cols: J R B E
[-12 -23   5   0] -> Beka
[-56  54 -30 -57] -> Rodi
[-89 -80 -35  81] -> sadu
[-47  86 -29 -13] -> bukir
[48 83  8 60] -> napim
[ 54  93 -68 -35] -> pagaz
[ -9 -74 -81 -23] -> sabab
[-18  61  65  30] -> vizo
[-52 -90  50   0] -> Gebu
[ 49 -58 -44  18] -> Kela
[ 62  85 -10  44] -> bod
[ 81 -83 -85 -14] -> rizom
down: [ 81 -13  60 -35 -23  30] : E
down: [-30 -35 -29   8 -68 -81  65  50] : B
down: [ 48  54  -9 -18] : J
down: [-30 -35 -29   8 -68 -81  65  50 -44 -10 -85] : B
down: [-35 -29   8 -68 -81  65  50] : B
down: [-56 -89 -47  48  54  -9 -18] : J

cols: U S M Y F Z T W X
[-1 32 -5 39 37 -7  5 23 -5]  bitan
[-73 -40  65 -19  50 -47  -3  41  28]  zit
[-29 -11  43 -16  -7 -40   6  20   7]  Mel
down: [-73 -29] : U
down: [65 43] : M
down: [-47 -40] : Z
down: [ -7 -47] : Z
down: [-19 -16] : Y
down: [ 5 -3] : T
down: [37 50] : F

cols: G D P C H V L
[18 13 13  0 21 38 38] = Fivif
[35 12 16  0 23 55 42] = lok
[49  6 20  0 21 71 29] = buras
[12 15 10  0 12 32 17] = favi
asked: [35 12 16  0 23 55 42] : lok
down: [42 29 17] : L
down: [38 42 29] : L
down: [ 6 15] : D
down: [16 20] : P
down: [20 10] : P
asked: [12 15 10  0 12 32 17] : favi

cols: N K Q A
[ -3 -45  35 -83] = Vuro
[-28 -29   7 -62] = subek
[-18 -47  -1 -73] = lev
[-18 -47  18 -73] = detov
[  3 -35  45 -35] = Zogeg
down: [-45 -29 -47 -47] : K
down: [-73 -73 -35] : A
down: [35  7] : Q
down: [-18   3] : N

cols: Zum sov Kom lusem Fov fefi
[  7  -5  10 -17  52 -45] -> gusal
[  7  -5  10 -17 -11 -33] -> Netun
[  7  -5  10 -17  52   0] -> Tamim
down: [-11  52] : Fov
asked: [  7  -5  10 -17  52 -45] : gusal
asked: [  7  -5  10 -17  52   0] : Tamim
down: [ 52 -11] : Fov

cols: doket Bor bifim vivu Falar Zir besob pumot buva tedak
[ 38  38 -31 -44  16 -23   8  20   4  48] -> Tob
[ 51  43 -60 -56 -25 -64  53 -33 -78 -27] -> Zatem
[-17  45  20 -46 -73  82 -88 -79 -93 -31] -> Nisu
[-19  40  -5 -42  20  23 -54 -24   0  61] -> rapo
down: [ 48 -27 -31] : tedak
down: [-44 -56 -46] : vivu
down: [-23 -64] : Zir
down: [-33 -79] : pumot
down: [-64  82  23] : Zir
down: [ 51 -17] : doket

cols: Moziv Bopiz Logu tid Kib vumol Salaf mapiz mabat
[ 11  16  14  -2   3 -15 -12   6 -29] -> Kur
[ 51 -28 -42 -53  14 -30  10 -18  16] -> Fom
[ -6 -42 -21 -34 -13 -33  50  11  43] -> fulo
[  0   9  32 -19 -13 -66  17  31 -38] -> Babi
[  4  41  27  33  10  24 -43  -5 -46] -> lam
[ 22 -10 -17 -17   8  -4  -1  -9   5] -> Lil
[ 61 -34 -61 -53  23  -5   3 -33  30] -> bikup
down: [10 50 17] : Salaf
down: [ 14 -13 -13  10   8] : Kib
down: [-13 -13] : Kib
down: [ 14 -13 -13] : Kib
down: [ 4 22 61] : Moziv
down: [ 41 -10] : Bopiz

cols: sepag pufum Febo num lufa sukul
[-21   3  -7  -1  11 -73] -> sifo
[-16  -5   7   1   1 -48] -> gepe
[  2 -10  32   6 -11  57] -> dide
[-14  -1   3  -2   0 -32] -> rup
[-31 -16  57  38  18 -24] -> duraf
[  4  -5 -13  -9 -20 -26] -> vafes
[  7  16 -17 -11  14  -9] -> kez
[17  3  5  3  4 23] -> vima
down: [  3  -5 -10  -1 -16] : pufum
down: [-1  1  6] : num
down: [-13 -17] : Febo
down: [ -5 -10  -1] : pufum
down: [11  1] : lufa
down: [-16  -5  16] : pufum

cols: Nuli tuzip kot vug Musek lef
[ 57  87   2  77  75 -81] = fumik
[ 46 -40 -62  25  30  54] = Vura
[-32 -76 -58 -24 -51 -17] = tada
[ 10  16 -11 -17  11  42] = Devu
[ 43 -67  26  64 -45   0] = Forob
[ 25 -32  55  31 -55  63] = nopiv
[-19 -52  26  23   3  81] = desek
[  7  56  20 -80 -53 -39] = Benu
[ 31  17  26  -6 -62 -17] = mus
[-32 -76 -58 -24 -66 -17] = Bama
down: [-62 -58 -11  26  55  26] : kot
down: [55 26 20] : kot
down: [ 25 -19   7  31 -32] : Nuli

cols: Rada zake ril Loso keba Buvu
[ 37   3  16 -41  70  16] = zulof
[ 30 -26   2 -66  13  25] = Puleb
[-13  13 -66 -87  49 -47] = talar
[ 12 -11 -32  -4  -1  56] = zabav
[35  6 18  2 -8 19] = dizus
[ 12 -11 -32  -4  -8  -2] = Buna
down: [49 -1 -8 -8] : keba
down: [13 49 -1 -8 -8] : keba

cols: budi Pora fen rav luf Pokun fil Gomu rana
[ -5  42 -71 -56 -12 -70   9 -50 -66] : tez
[  1  66  40  45  72  58 -10   4 -25] : dela
[-70 -23  75 -26  55 -72   8  56  33] : funaz
[ 65  42 -71 -56 -12 -70   9 -50 -66] : gib
[ -2  24   8   0  -9  10  43 -14   1] : Suv
[ 57 -46 -17  59 -46  18  84  64  61] : liv
[ 38 -44 -42  25 -63 -16  12 -77  51] : togen
[-52 -57   8 -38 -28  67 -45 -14 -68] : Ren
down: [ 24 -46 -44 -57] : Pora
down: [-56  45 -26 -56] : rav
down: [-42   8] : fen
down: [ 24 -46] : Pora
down: [ 33 -66   1] : rana
down: [ 25 -38] : rav
down: [-71  40  75] : fen

cols: medel dedoz zuti Pupu Dasa
[26 34 44  0  0] : Reve
[24 52 71 -1 16] : lolu
[ 3 51 91  3 34] : fonik
[-2 18 40  1  9] : Ber
[-1  6 20  0 -1] : vato
[16 29 45  0  6] : gem
[ 4 29 54  0 13] : zani
[ 0 45 83  3 31] : ris
[10 12 19  1  1] : Deno
down: [34  9 -1  6 13] : Dasa
down: [ 9 -1  6] : Dasa
down: [0 0 0 3] : Pupu
down: [44 71 91 40 20 45] : zuti
down: [16  4] : medel

cols: mirup baruk gusul Medov pomib loz gurid Gemu bulu Fas
[-14   0  62  14 -21  -2   0  -6 -38 -69] = Posav
[  1   6 -31   6  -2  17 -19 -27 -30  65] = Guka
[-30  15  34 -49 -12 -29   3 -46 -17 -45] = Migar
down: [-30 -17] : bulu
down: [-19   3] : gurid
down: [  0 -19] : gurid
down: [-27 -46] : Gemu
down: [  6 -49] : Medov
down: [ -6 -27] : Gemu

cols: nosan dubi nivi guzu Sipib
[-47   9  -1 -17  74]  manab
[ 43 -91  25  -8 -16]  vafif
[-47   9  -1 -17 -10]  voto
[-58 -25 -41 -21 -10]  Vira
down: [-1 25 -1] : nivi
down: [ 74 -16] : Sipib
down: [ 25  -1 -41] : nivi

cols: pebu kofam ridiz dipu daged nem
[ 90  16 -14  67   5  30] -> pil
[ 47 -30 -35   8 -52 -13] -> vuto
[ 47 -30 -35  34 -40 -14] -> Vava
[ 22   5 -35  23 -36  16] -> Gozul
[75 65  4 38  8 46] -> Kuboz
down: [-35 -35 -35] : ridiz
down: [34 23 38] : dipu

cols: lim Gumu fona gete
[-25  -6 -49 -16] -> Poz
[ 18 -27 -39  17] -> nabes
[82 21 84  7] -> rubo
[-20  18  48 -71] -> nul
[-26  50  28  13] -> Tun
[ 19  -3 -32 -62] -> Kidi
[ 19  39 -50 -38] -> pab
[-24  83  -7 -14] -> Roput
[ 88  23   5 -16] -> Mubog
[ 46  -3  -4 -13] -> Kuz
[ 25 -50  19   2] -> bes
down: [-26  19] : lim
down: [ 13 -62 -38 -14 -16 -13] : gete
down: [  7 -71] : gete
down: [-27  21  18] : Gumu

cols: zasuf kavat zafam rerob
[-17 -23 -33 -18]  Goror
[-38  -2 -17 -25]  gutas
[-21  19 -35 -19]  zokul
[ 34  14 -46 -15]  dol
[-15  50 -27 -46]  riz
[-17 -23 -31 -65]  zapa
[  2 -45 -10   5]  Gubof
[-11  17 -17 -11]  Meduf
[-12 -13 -27 -23]  mar
[ -5  59 -56 -25]  nin
[-32  28 -40 -39]  Dur
[ 23 -26 -14   2]  borog
down: [-11 -12  -5] : zasuf
down: [-17   2 -11] : zasuf
down: [-39   2] : rerob

cols: kodi vanos geru sud Rut
[ 19 -16  -7 -67 -15]  tumoz
[ 19 -29 -33 -71 -15]  suz
[ 19   5 -40 -11   2]  rabe
[ 19 -27  20 -37 -10]  Datek
[ 19 -16  -7 -28  -4]  Tadi
[ 19   0 -60 -25 -12]  gug
[ 19  -6 -15 -17   0]  Nife
[ 19 -37   0 -67  -7]  feran
[ 19 -34  -6 -53 -15]  tir
down: [ -7 -33 -40  20  -7 -60 -15] : geru
down: [-29   5 -27 -16   0  -6] : vanos
down: [-67 -71 -11 -37 -28] : sud
down: [  5 -27] : vanos
down: [-15 -15   2 -10  -4 -12   0] : Rut
down: [-71 -11 -37 -28 -25 -17 -67 -53] : sud
asked: [ 19 -37   0 -67  -7] : feran

cols: tofav pido Lopim Zevaz lat Zonuz Pogu golu
[-49 -28 -45  30 -49 -18  21  88] -> lotur
[-21  -8 -12  14  -6 -15 -29  27] -> Vofab
[-49 -28  23  30 -49 -18  21  88] -> Rone
[ 34  39  15 -14  29  37  13  17] -> pezi
[  0  18 -30 -21   2  -6 -64 -15] -> Fes
[ 27 -10  -3 -15  -2  30  21  12] -> remip
[ 41 -34  13 -31 -31  35 -17  22] -> mut
[ -7  13  -4  -7  17  14  21 -35] -> bubos
[-49  19  23  30 -49 -18  21  88] -> nari
down: [ -8 -28] : pido
down: [-21 -15] : Zevaz
down: [-49  34] : tofav

cols: nis ger Likun gepo Bafub
[-50  50 -70  49   2]  tona
[  4  -8  16  27 -38]  marop
[-53 -45  39  25  32]  Vizum
[-10  44 -58  23  39]  boz
[ 83  -2  44 -44 -15]  Nafa
[ 14  34 -17 -54  41]  Fesar
[ 24 -29  79  42   5]  Vid
down: [-70  16  39 -58  44] : Likun
down: [-45  44] : ger
down: [-44 -54] : gepo

cols: zed dobe Mir tedot tepe
[10 -1 11 77 -4] -> gerom
[-70   5  11  40 -40] -> Pipu
[ 45 -12   4  37  14] -> zolif
[ 29 -23 -11  -9  33] -> tuf
[38 16  4 62 -4] -> neku
[ 74  -9  -8 -21  43] -> muve
[ 29 -23   9  11 -38] -> pabop
[ 29 -23  -1  -9  33] -> budep
[ 45 -12   4  37  26] -> niruf
down: [38 74] : zed
down: [40 37] : tedot
down: [-12 -23  16  -9 -23 -23] : dobe
down: [ -9  62 -21  11  -9  37] : tedot

cols: Tidu gela reraf Samu Fub Mig Kepo
[  2  -8  50 -60  36 -37 -90] : Fus
[ 46   8 -58 -60  42   4 -19] : garuv
[ 59   8  10  26 -42 -13  14] : feze
[-51  46  43  69 -38   1 -15] : zesa
[-27 -41 -57  14  21   3  70] : neris
[-68 -59  34   0   8 -24  23] : Ruga
[ 47  -2 -41  16 -13 -20  39] : mor
[ 57  -4  -6   8  33 -53 -24] : katiz
[-27  60  59  28 -29 -27   9] : zineg
[ 31 -39  21   2  33 -68 -46] : Buf
[ 43  59 -32  31  -6 -25   7] : tabi
down: [  8  46 -41 -59  -2  -4  60 -39] : gela
asked: [ 59   8  10  26 -42 -13  14] : feze
down: [-20 -53 -27] : Mig
down: [ -4  60 -39] : gela
down: [ 42 -42] : Fub
down: [47 57] : Tidu
down: [-60 -60] : Samu

cols: kos ner Zov dodez Konut dufu Rema niv
[ 40  -3 -26  -3 -15  20 -33  10] -> razuf
[ 45  10 -29 -24   0  21 -20  37] -> sodep
[ 65  28   1 -29 -27   0   3  69] -> Rus
[ 31   6  11 -24 -14  10   8  44] -> suvo
[-19 -60  40  45 -19  17  -4 -20] -> Ror
[  9  17  -5 -32  23  26   2  12] -> senek
[ -9 -25  -9  23   4  19 -21 -39] -> farel
down: [40 45] : kos
down: [-26 -29   1  11  40  -5] : Zov
down: [ 10  28   6 -60  17] : ner
down: [10 37] : niv

cols: nef bodib gokop bupu
[-32 -17  64 -54] -> Siz
[ 63 -10 -60 -17] -> Gosa
[70 30 49 16] -> sivo
[ 64 -10  -3  64] -> nop
[-32  14  12 -19] -> Neno
[ 59 -46  35 -32] -> dizi
[ 10 -83  19  29] -> sipuz
down: [ 16  64 -19 -32  29] : bupu
down: [70 64] : nef
down: [-17 -10  30] : bodib

cols: zor met vapi kase tozo Mal mip
[ -8  66 -64  39 -62 -37 -30] -> ros
[-38  65 -46  21 -57 -19 -37] -> buz
[-57  69 -37  53 -41   0 -53] -> riki
[-54  78 -54  48 -55  -5 -66] -> koduv
[-65  83 -58  43 -54   0 -89] -> Dem
[-49  75 -46  52 -52 -14 -67] -> dez
[-70  78 -47  66 -32  -2 -84] -> Rik
[-35  71 -42  40 -59 -38 -47] -> vilob
down: [-53 -66] : mip
down: [-62 -57 -41 -55 -54 -52] : tozo
down: [ -5   0 -14] : Mal
down: [-37 -54 -58] : vapi
down: [65 69] : met
down: [-46 -37 -54] : vapi
down: [66 65 69 78] : met

cols: rufe Tavup kol zano vogup Rute
[ 17 -48   8 -23 -26   6]  Vef
[ 24  79   4  45   4 -12]  zuna
[24 79  4 45 33  1]  nozi
down: [17 24] : rufe
down: [24 24] : rufe
down: [4 4] : kol

cols: sazif Vin nifar Kigu lume Dofem lezi zek sigo bagol
[ 18  -4 -39  54 -27  37  23  79 -34  -2] -> Sib
[  6  -4 -39  54 -41  37  23  79 -34  -2] -> ziv
[  6  -4 -39  54 -27  37  23  79 -34  -2] -> mis
asked: [  6  -4 -39  54 -41  37  23  79 -34  -2] : ziv
asked: [  6  -4 -39  54 -27  37  23  79 -34  -2] : mis
asked: [ 18  -4 -39  54 -27  37  23  79 -34  -2] : Sib
down: [6 6] : sazif

cols: Zul degu Kap sef rutet pez
[ -5  -7  24  31 -25 -35] : muv
[ 28 -15  -3  16  23   2] : vuzif
[ -5  -7  24  31   7 -35] : Vevup
down: [-15  -7] : degu
down: [24 -3] : Kap
down: [ -7 -15] : degu
down: [16 31] : sef
down: [-25  23] : rutet

